Each row below has a hidden score, from 0 to 20, with 10 about the middle. What is it? The score is a weighted sum of the row's numbers plus the product of two more (or one squared), each taken from its middle value.
  -0.81   0.23   1.19   0.83   0.02  -0.68   0.63   1.00   1.26  -0.81  -0.77   1.55  -0.34  -0.24  -0.41  -1.34 -> 15
  -0.80   1.05  -0.09   0.33   0.74  -0.47   0.84   0.59   0.00  -0.34   0.56   0.87   0.34  -0.93  -1.60   0.59 -> 9
   1.61   1.13   0.89   0.87   1.04  -0.92  -0.12  -1.24  -0.21   1.23  -1.16   1.63  -1.09  -0.89   1.02   0.09 -> 10
  -0.77  -0.61  -0.08   0.58  -1.84  -1.08  -1.37   1.28   0.79  -1.17   1.42  -0.98   1.70   0.88   1.11   0.36 -> 9
  -0.76  -1.06  -0.96   0.89  -0.03   0.08   0.14   1.23   1.05  -0.48  -0.52  -0.58  -0.13   0.78  -1.64   1.13 -> 8
   1.76   1.22  -0.19   0.70   0.69  -1.13   0.38  -1.61  -0.53   1.76  -1.34   1.64  -0.59  -0.58   1.14   1.05 -> 17
  -0.80   0.24  -1.55   0.35   0.89   1.30  -0.32  -0.02   1.18  -0.71   0.03  -0.65   0.46   1.52  -1.51   0.25 -> 12
  -0.79   1.00  -1.44   0.35   0.92   0.27   1.49   0.32  -0.40   0.69   0.01   1.79  -0.83   0.28  -1.38   1.29 -> 10
   0.79  -1.55  -1.28  -1.91   0.57  -0.57   0.47   0.21   1.20  -1.11  -0.88   0.16  -1.21   1.58   0.98  -0.77 -> 10
   1.63   1.27  -0.09   0.64   0.60  -1.09   0.30  -1.66  -0.48   1.74  -1.35   1.67  -0.57  -0.55   1.09   0.94 -> 17
  -0.82   0.35   1.32   0.20  -0.05  -0.39   0.46   0.59   0.45  -1.19  -1.33   1.87  -0.97  -0.68   0.35  -1.25 -> 13
  -0.67  -0.53   1.11   0.81  -1.75  -1.19  -0.60   1.31   0.46  -1.14   1.37  -0.76   0.68   1.60   0.01   0.84 -> 10
   1.48  -1.15   0.36  -0.28  -1.08   0.93  -0.51   1.17  -0.06   0.48  -1.40   0.80  -1.24  -0.76   1.03  -0.98 -> 19
  -0.82   0.39   1.38  -1.97   0.00   0.30   0.48  -0.23  -1.71  -0.26  -1.11   1.76  -1.31  -0.91   1.12  -1.24 -> 12
  -0.80   0.18   1.14   0.37   0.01  -0.97   0.69   1.23   1.02  -0.45  -0.09   1.33   0.18  -0.08  -0.96  -1.29 -> 13
  -0.80   0.20  -1.45   0.32   0.86   1.37  -0.19  -0.16   1.27  -0.80  -0.08  -0.62   0.41   1.46  -1.48   0.35 -> 11
   0.18  -0.52  -1.43  -1.38   0.68  -0.40   1.07   0.15   0.89  -1.12  -1.47   0.92  -1.14   1.25   1.09  -1.44 -> 12
  -0.45  -1.32  -1.21   0.30  -1.86   0.77   0.33   0.19  -1.15  -0.73  -1.38  -0.52  -0.03  -1.01  -1.18   0.97 -> 14
  -0.83   0.45   1.33  -2.17   0.02   0.46   0.39  -0.58  -1.57   0.22  -0.66   1.56  -1.23  -0.93   1.00  -1.18 -> 11
  -0.70  -0.46  -1.22   0.71   0.21   0.83   0.33   0.63   0.08  -1.20  -0.52  -0.87   1.54  -0.30  -1.35  -0.81 -> 10
   1.08  -0.73   1.28   0.53  -1.06  -0.88   0.15   0.17   1.05   0.54   1.19  -0.51  -1.33  -0.89  -0.40   0.90 -> 6
   1.13  -0.73   1.34   0.51  -0.88  -0.95   0.16  -0.04   1.17   0.56   1.09  -0.57  -1.35  -0.90  -0.26   0.96 -> 6
   1.06  -0.63   1.28   0.61  -0.86  -0.88   0.08   0.02   1.05   0.57   1.16  -0.48  -1.29  -0.85  -0.30   0.88 -> 6
  -0.74  -0.73  -1.23   0.81   0.33   0.48   0.05   0.82   1.12  -0.54  -0.40  -0.66   0.07   1.03  -1.69   0.86 -> 8
  -0.40  -1.36  -1.22   0.27  -1.91   0.79   0.27   0.27  -1.15  -0.63  -1.45  -0.47  -0.11  -1.06  -1.15   1.08 -> 14
  -0.43  -1.65  -1.02   0.76  -1.25  -0.63  -1.31   0.67   0.84  -1.06   1.53  -0.89   0.95   0.85   0.98   1.03 -> 9
   1.73   0.20   0.38  -0.31   0.99   1.22  -1.28   0.43  -1.65   1.03  -1.19  -0.65  -0.69  -1.05   0.68   1.28 -> 8
  -0.82   1.08   0.08   0.33   0.58  -0.51   0.73   0.79   0.14  -0.35   0.61   0.74   0.19  -0.88  -1.41   0.59 -> 10
  -0.82   0.43   1.32  -1.66  -0.01   0.13   0.49  -0.15  -1.26  -0.51  -1.24   1.79  -1.27  -0.83   0.99  -1.21 -> 12
  -0.76  -0.38  -1.02   0.70  -0.92   0.07   1.26  -0.37  -1.62  -1.04   0.70   0.17  -0.26  -0.92  -0.27  -1.08 -> 9
  -0.72  -0.72  -1.14   0.70   0.16   0.47   0.00   1.02   1.08  -0.63  -0.53  -0.56   0.04   0.92  -1.66   0.93 -> 8
   1.70   1.04   1.11   0.80   1.03  -0.74  -0.19  -0.96  -0.18   1.16  -1.39   1.55  -1.12  -0.93   0.95  -0.03 -> 10
   1.33   0.93  -0.38   0.77   1.03  -0.90   1.29  -1.32  -1.40   1.25  -0.14   1.27  -0.47  -0.86   0.92   0.63 -> 13
  -0.82   0.31   1.23  -0.07  -0.02  -0.44   0.51   0.43   0.26  -1.15  -1.41   1.88  -0.90  -0.65   0.45  -1.30 -> 12
   1.68   0.98   1.19   0.81   1.04  -0.81  -0.13  -0.90  -0.29   1.12  -1.36   1.49  -1.16  -0.98   0.96  -0.07 -> 10
  -0.80   0.24   1.28   0.57  -0.05  -0.46   0.60   0.72   0.90  -1.16  -1.15   1.74  -0.70  -0.42   0.21  -1.29 -> 14
  -0.85   0.48   0.25  -0.03   0.35  -0.33   0.71   0.09  -1.03   1.80   0.60  -0.81   1.45   0.67   0.08  -0.75 -> 9
   0.94  -0.79   1.22   0.56  -1.28  -0.89   0.07   0.18   1.16   0.56   1.31  -0.57  -1.18  -0.85  -0.39   0.91 -> 6
   0.49  -1.67  -1.28  -0.01  -1.91   1.22  -0.43   0.65  -0.63   0.43  -1.07  -0.85  -0.03  -0.96  -1.46   1.24 -> 7
  -0.40  -1.76  -1.55   0.79  -0.48  -0.21  -1.41   0.33   0.94  -0.82   1.37  -0.52   1.24  -0.29   0.98   1.04 -> 13
  -0.41   0.84  -1.47  -0.57   0.74  -0.23   1.44   0.14   0.44  -0.56  -1.33   1.70  -0.97   0.93   0.28  -0.78 -> 12
  -0.84   1.24  -0.98   0.49   1.10   1.33   0.66  -1.50  -1.71   0.98   0.17  -1.03  -1.22  -0.72   1.14   1.35 -> 8
  -0.83   0.20   1.16  -0.18  -0.07  -1.02   0.73   1.20   0.66  -0.07   0.38   1.20   0.42   0.11  -1.26  -1.37 -> 12
  -0.81   0.22   1.34  -1.67  -1.13  -0.19  -0.88  -0.28   1.27  -1.14   1.39  -1.03   1.58   1.72   0.62  -1.46 -> 8
  -0.83   0.70   1.09  -2.11  -0.53   0.45  -0.87  -1.01   1.30  -1.17   1.20  -0.93   1.50   1.78   0.25  -1.41 -> 7
  -0.91   0.23   1.17  -0.17  -0.02  -1.03   0.61   1.21   0.65  -0.08   0.38   1.14   0.46   0.01  -1.34  -1.37 -> 12
   0.43  -0.45  -1.89  -2.20  -0.67   1.59  -1.23  -1.05   0.14  -0.43  -0.54   0.19  -0.23   0.67   0.85  -1.35 -> 15
  -0.82   0.16   1.09  -1.16   0.05  -1.07   0.70   1.36  -0.15   0.52   0.90   0.83   0.74   0.27  -1.57  -1.35 -> 11
  -0.84   0.83   1.01  -2.15  -0.29   0.79  -0.81  -1.27   1.25  -1.11   1.20  -0.91   1.42   1.79   0.15  -1.37 -> 7
   0.14  -0.10   0.57  -1.48   0.50   0.06  -0.53   0.47   0.29  -1.13  -0.11  -1.01  -0.06  -0.03   0.82  -0.65 -> 10
  -0.72  -0.49  -1.44   0.71   0.48   0.78  -0.07   0.64   1.17  -0.70  -0.35  -0.62   0.13   1.11  -1.70   0.68 -> 9
   0.46  -1.13  -1.29  -1.78   0.57  -0.52   0.72   0.17   1.12  -1.06  -1.07   0.56  -1.14   1.38   1.04  -1.21 -> 11
  -0.29  -1.75  -1.51   0.66  -0.41  -0.23  -1.45   0.30   0.88  -0.76   1.36  -0.63   0.98  -0.20   1.05   1.01 -> 12
  -0.75   0.58   1.38  -2.44  -0.20   0.44  -0.83  -1.34   0.77  -1.07   1.22  -1.25   1.12   1.39   0.39  -1.24 -> 7
   1.64   1.23   0.30   0.53   0.73  -1.11   0.08  -1.57  -0.05   1.37  -1.31   1.60  -0.80  -0.72   0.99   0.49 -> 13
   0.02   0.10   0.66  -1.63   0.46   0.02  -0.44   0.60   0.07  -1.08  -0.11  -1.03   0.11  -0.04   0.78  -0.83 -> 10
   1.59   1.24  -0.05   0.63   0.35  -1.08   0.06  -1.70  -0.28   1.48  -1.01   1.87  -0.72  -0.53   0.87   0.50 -> 13
   0.19  -0.07  -0.83  -2.04   0.35   1.51  -1.00  -1.50   0.41  -0.66  -0.16  -0.53   0.23   1.42   1.12  -1.42 -> 11
  -1.19   1.31   1.07  -1.66  -0.60   0.79  -0.78  -1.42   0.96  -1.42   0.50  -0.84   0.94   1.75   0.34  -0.66 -> 7
   0.65   0.72  -0.72   0.89   0.58  -0.67   1.52  -0.99  -1.62   0.48   0.99   0.87  -0.34  -0.98   0.68  -0.46 -> 9
   0.01  -1.48  -1.37   0.23  -1.92   1.10  -0.11   0.55  -0.83  -0.15  -1.35  -0.65  -0.05  -1.02  -1.36   1.45 -> 10
  -0.81   0.07   0.72  -0.98   0.00  -0.85   0.83   0.94  -1.03   1.77   1.12  -0.46   1.78   1.00  -0.72  -1.44 -> 10
  -0.29  -0.05  -0.95   0.70  -0.22  -0.26   1.45  -0.66  -1.77  -0.67   1.45   0.56  -0.38  -0.99   0.13  -1.44 -> 11
   0.25  -0.78  -1.30  -1.48   0.60  -0.49   0.96   0.25   0.97  -1.19  -1.27   0.74  -1.03   1.42   1.01  -1.40 -> 11
  -0.28   0.00  -0.79   0.73  -0.18  -0.20   1.54  -0.70  -1.68  -0.48   1.42   0.47  -0.28  -0.98   0.15  -1.34 -> 10
   1.68   1.14   0.86   0.86   1.03  -0.90   0.00  -1.31  -0.23   1.29  -1.33   1.68  -0.90  -0.91   1.02  -0.01 -> 10
  -0.26   0.79   0.66  -2.20   0.41  -0.13  -0.22   0.69  -0.82  -0.46   0.18  -0.97   0.74   0.19   0.53  -1.11 -> 10
   1.54   1.25  -0.01   0.58   0.38  -1.05   0.03  -1.70  -0.29   1.46  -1.13   1.76  -0.62  -0.55   0.97   0.64 -> 14
   0.90  -1.80  -1.42  -0.20  -1.54   1.32  -0.70   0.74  -0.35   0.94  -0.50  -0.86  -0.03  -1.07  -1.60   0.79 -> 7
  -0.83   0.72   1.30  -0.35  -0.81  -0.84  -1.29   0.19   0.62  -1.18   1.24  -1.07   1.58   1.65   1.11  -0.30 -> 9
  -0.74   0.37   1.09   0.69  -0.45  -0.98   0.06   1.22   0.32  -0.71   1.11  -0.01   0.45   0.19  -0.89   0.78 -> 9
  -0.25   0.51  -1.52  -0.92   0.71  -0.11   1.38   0.23   0.57  -0.75  -1.43   1.48  -0.99   0.99   0.55  -1.06 -> 13
   1.68   1.26   0.48   0.77   0.68  -0.98  -0.01  -1.49  -0.21   1.37  -1.13   1.71  -0.77  -0.76   1.00   0.33 -> 11
  -0.28  -0.59   1.21   0.92  -1.06  -1.39  -0.76   1.25   0.76  -1.04   1.27  -0.80   0.27   0.72  -0.63   0.96 -> 10
   1.41  -0.11   1.34   0.53  -0.01  -1.05   0.08  -0.47   0.88   0.83   0.26  -0.02  -1.29  -1.01   0.27   0.85 -> 8
  -0.79   0.23   1.30   0.83   0.03  -0.78   0.62   0.98   1.24  -0.97  -0.65   1.61  -0.34  -0.33  -0.51  -1.33 -> 15
  -0.83   1.05   0.07   0.40   0.64  -0.55   0.79   0.73  -0.01  -0.39   0.71   0.77   0.24  -0.94  -1.55   0.61 -> 10
   1.76   1.11   0.68   0.62   1.07  -1.09   0.13  -1.48   0.16   1.22  -1.39   1.40  -0.95  -0.84   1.08   0.54 -> 12
   1.56  -1.25   0.44   0.08  -1.17   0.56  -0.55   1.67   0.41   0.21  -1.89   0.13  -1.94  -0.95   1.01  -0.91 -> 19
  -0.79   0.16   1.28   0.41   0.04  -0.93   0.65   1.23   1.05  -0.42   0.01   1.36   0.04  -0.18  -1.00  -1.23 -> 14
  -0.35  -1.76   0.10   0.57  -1.54  -0.56   0.21   1.28   1.11  -0.11   0.16  -0.94  -0.61   0.08  -1.64   1.22 -> 9
  -0.91   0.98  -0.82  -0.96   1.06   1.88  -0.44  -1.34   1.34  -0.96   0.55  -0.80   0.80   1.75  -0.94  -0.53 -> 12
  -0.51  -1.52  -0.67   0.69  -1.47  -0.81  -1.20   0.79   0.72  -1.04   1.51  -0.98   0.92   1.22   0.95   1.07 -> 9
  -0.60  -1.64  -0.33   0.60  -1.00  -0.53   0.13   1.25   1.13  -0.23  -0.44  -0.75  -0.35   0.33  -1.65   1.19 -> 10
  -0.75   1.19  -0.36   0.24   0.89  -0.28   0.93   0.53  -0.03  -0.23   0.53   1.08   0.12  -1.02  -1.61   0.55 -> 10
  -0.82   0.48   1.37  -1.86  -0.01   0.71   0.35  -0.75  -1.40   0.72  -0.24   1.50  -1.27  -1.10   0.82  -1.24 -> 11
  -0.65  -0.46  -0.92   0.67  -0.88  -0.01   1.33  -0.36  -1.60  -1.02   0.82   0.09  -0.21  -0.90  -0.27  -1.27 -> 9
  -0.07   0.65  -0.10  -2.06   0.98   1.04  -1.13  -1.70   0.39  -0.86   0.30  -0.62   0.51   1.65   1.00  -1.25 -> 9
  -0.83   0.72   0.10  -0.01   0.54  -0.11   0.79  -0.09  -1.13   1.78   0.55  -0.87   1.10   0.51   0.36  -0.31 -> 9
  -0.29  -1.71  -1.59   0.64  -0.22  -0.03  -1.37   0.27   0.88  -0.74   1.40  -0.49   1.18  -0.37   1.05   1.15 -> 13
  -0.81   1.16  -1.20   0.63   1.09   1.73   0.64  -1.67  -1.57   0.43   0.11  -1.05  -1.24  -0.92   0.91   0.89 -> 8
  -0.69   0.09  -1.46   0.85   0.62   1.35   0.39  -0.15  -0.50  -1.14  -0.36  -0.96   1.52  -0.76  -0.83  -1.37 -> 13
   1.14  -1.78   0.53   0.59   0.70   0.63  -1.16   0.53   0.85   0.94  -0.75  -0.90  -1.30  -0.67   1.10   0.42 -> 14
  -0.61   1.09  -1.52  -0.38   0.87  -0.09   1.57   0.24   0.22  -0.28  -1.10   1.80  -0.93   0.74  -0.15  -0.05 -> 11
   0.40  -1.65  -1.47  -0.01  -1.92   1.16  -0.38   0.64  -0.61   0.41  -1.01  -0.83   0.01  -0.98  -1.54   1.36 -> 7
  -0.61  -0.94   0.63   0.83  -1.90  -1.01  -0.85   1.26   0.58  -1.20   1.47  -0.95   0.75   1.87   0.28   0.89 -> 9
   1.69   1.27   0.24   0.56   0.68  -1.11   0.01  -1.63  -0.10   1.46  -1.24   1.80  -0.69  -0.69   1.01   0.56 -> 13
   1.25   1.23   0.10   0.20  -0.30  -1.49   1.63  -1.00  -1.17   0.06  -0.14   1.18  -0.50  -1.00   0.61  -0.01 -> 16
  -0.79  -0.69  -1.09   0.63  -1.14   0.25   1.11  -0.19  -1.57  -1.12   0.09   0.02  -0.12  -1.04  -0.48  -0.67 -> 9
   1.60  -0.94   0.50  -0.03  -0.81   0.72  -0.54   1.15  -0.07   0.52  -1.44   0.86  -1.30  -0.84   1.04  -0.78 -> 18
   1.64   0.51   1.19   0.58   0.65  -1.03   0.03  -0.87   0.69   0.97  -0.55   0.52  -1.20  -1.05   0.69   0.80 -> 9
  -0.77  -0.04  -1.36   0.80   0.54   1.24   0.41  -0.06  -0.33  -1.14  -0.36  -0.87   1.59  -0.64  -0.94  -1.44 -> 13
  -0.83   0.42   1.41  -1.88  -0.01   0.66   0.35  -0.73  -1.51   0.56  -0.39   1.64  -1.16  -1.01   0.87  -1.20 -> 11
  -0.55  -1.57  -0.25   0.63  -1.00  -0.47   0.21   1.38   1.04  -0.18  -0.49  -0.61  -0.46   0.51  -1.65   1.18 -> 10
  -0.78   0.38  -1.48   0.84   0.71   1.57   0.38  -0.55  -0.69  -0.97  -0.35  -0.95   1.19  -1.01  -0.50  -1.33 -> 14
  -0.82   1.18  -1.23  -0.03   1.08   0.10   1.23   0.05  -0.18   0.32   0.15   1.48   0.04  -0.82  -1.67   0.51 -> 10
   1.78   0.60   1.20   0.59   0.80  -1.01   0.02  -0.94   0.60   1.03  -0.75   0.66  -1.23  -1.02   0.73   0.80 -> 9
  -0.75  -0.89  -0.22   0.73  -1.97  -1.09  -1.37   1.31   0.73  -1.13   1.52  -0.89   1.81   0.80   1.12   0.41 -> 9
   1.77   0.70   1.16   0.61   0.68  -1.04   0.04  -1.00   0.62   1.08  -0.74   0.60  -1.28  -1.11   0.77   0.77 -> 9
  -0.66  -1.39  -0.60   0.71  -0.42  -0.36   0.05   1.22   1.05  -0.30  -0.77  -0.65  -0.28   0.65  -1.58   1.11 -> 10
  -0.82   1.13  -0.60   0.35   0.87   0.93   0.69  -1.28  -1.54   1.43   0.42  -1.05  -0.41  -0.24   1.00   1.21 -> 8
  -0.81   0.11   1.15  -1.24  -0.05  -1.10   0.72   1.30  -0.47   0.62   0.98   0.72   0.83   0.28  -1.56  -1.36 -> 11
   1.60   1.23   0.55   0.67   0.83  -1.13  -0.06  -1.53  -0.24   1.26  -1.13   1.70  -1.00  -0.76   1.02   0.33 -> 12
  -0.80   1.18  -1.48   0.08   0.94   0.18   1.59   0.12  -0.21   0.40  -0.41   1.86  -0.79   0.47  -1.02   1.04 -> 10
   2.06   0.25  -0.17  -0.30   1.18   2.23  -0.96   0.43  -1.69   0.51  -1.64  -0.26   0.25  -1.16   0.25   1.13 -> 7
  -0.79   1.17  -1.41   0.30   0.86   0.08   1.43   0.19  -0.28   0.58  -0.36   1.82  -0.77   0.38  -1.10   1.20 -> 10
   1.85   1.23  -0.18   0.63   0.78  -1.11   0.55  -1.51  -0.63   1.72  -1.52   1.55  -0.59  -0.53   1.14   1.19 -> 19
   1.58   1.24  -0.05   0.57   0.47  -1.08   0.14  -1.69  -0.42   1.49  -1.18   1.74  -0.52  -0.55   0.94   0.60 -> 15
  -0.86   1.07  -0.89  -0.94   1.10   1.84  -0.44  -1.25   1.16  -1.04   0.44  -0.83   0.85   1.66  -1.02  -0.45 -> 11
  -0.82   1.12  -0.30   0.34   0.87  -0.34   0.86   0.55  -0.02  -0.34   0.55   0.95   0.13  -0.96  -1.49   0.68 -> 10
   1.54   1.22  -0.03   0.62   0.45  -1.08   0.05  -1.67  -0.36   1.50  -1.03   1.73  -0.62  -0.47   0.96   0.52 -> 13
  -0.70  -1.08  -1.26   0.51  -1.73   0.55   0.68   0.12  -1.42  -1.10  -0.97  -0.30  -0.21  -1.03  -0.91   0.45 -> 12
   1.78   1.11   0.37  -1.27   1.04   1.36  -1.28   0.47  -1.37  -0.37  -1.31  -0.38  -0.01  -1.05   0.37   1.41 -> 8
   1.22  -0.44   1.34   0.53  -0.74  -0.87   0.23  -0.19   1.07   0.66   0.78  -0.33  -1.36  -0.94  -0.14   0.86 -> 6
  -0.76  -0.38   0.34   0.45  -1.77  -1.10  -1.47   1.15   0.73  -1.11   1.48  -0.89   1.69   0.98   1.07   0.27 -> 9
  -0.36  -1.77  -1.50   0.76  -0.72  -0.37  -1.36   0.53   0.87  -0.81   1.48  -0.64   1.34  -0.12   0.97   1.00 -> 12
   1.52   1.21   0.22   0.57   0.64  -1.12  -0.02  -1.52  -0.19   1.42  -1.29   1.69  -0.82  -0.67   0.99   0.58 -> 14
   0.56  -0.96  -1.51  -1.30   0.95   0.11  -0.43  -0.02   1.61  -0.63  -1.28   0.93  -0.88   2.36   1.29  -1.64 -> 18
   0.28  -1.61   0.76   0.52  -1.95  -0.69   0.12   0.79   1.24   0.35   1.46  -1.02  -1.04  -0.40  -1.25   1.09 -> 6
  -0.79  -0.02   0.67  -0.47   0.03  -0.68   0.80   0.73  -0.57   1.69   0.85  -0.66   1.75   1.07  -0.59  -1.35 -> 9
  -0.88   0.23   1.22   0.69   0.03  -0.64   0.65   0.74   0.94  -1.11  -1.10   1.79  -0.63  -0.53   0.02  -1.30 -> 14
   0.42   0.52  -0.73   0.80   0.48  -0.54   1.60  -0.93  -1.61   0.17   1.34   0.80  -0.33  -0.87   0.52  -0.79 -> 9
   0.11   0.33  -0.58  -2.11   0.60   1.24  -1.02  -1.52   0.45  -0.84  -0.02  -0.64   0.33   1.47   1.02  -1.32 -> 10
  -0.79  -0.02   0.67  -0.47   0.00  -0.71   0.83   0.74  -0.60   1.64   0.80  -0.66   1.73   1.15  -0.61  -1.34 -> 9
  -0.78  -0.77  -1.14   0.86   0.17   0.35   0.07   0.93   1.13  -0.51  -0.45  -0.66   0.04   1.00  -1.74   0.94 -> 8
  -0.82  -0.65  -1.04   0.58  -1.18   0.15   1.16  -0.22  -1.62  -1.13   0.26  -0.03  -0.21  -1.02  -0.43  -0.77 -> 9
   1.77   0.81   0.48  -0.91   0.93   1.40  -1.40   0.49  -1.71   0.06  -1.30  -0.48  -0.30  -1.04   0.46   1.40 -> 8
  -0.58  -1.66  -0.08   0.47  -1.01  -0.56   0.22   1.31   1.10  -0.17  -0.28  -0.71  -0.53   0.37  -1.68   1.12 -> 10
  -0.78   0.26   1.32   0.62  -0.78  -1.03  -0.02   1.24   0.29  -0.91   1.13  -0.21   0.60   0.67  -0.86   0.81 -> 10
   1.51   0.18   1.29   0.56   0.22  -1.03   0.05  -0.60   0.75   0.82  -0.08   0.22  -1.24  -1.05   0.46   0.81 -> 8
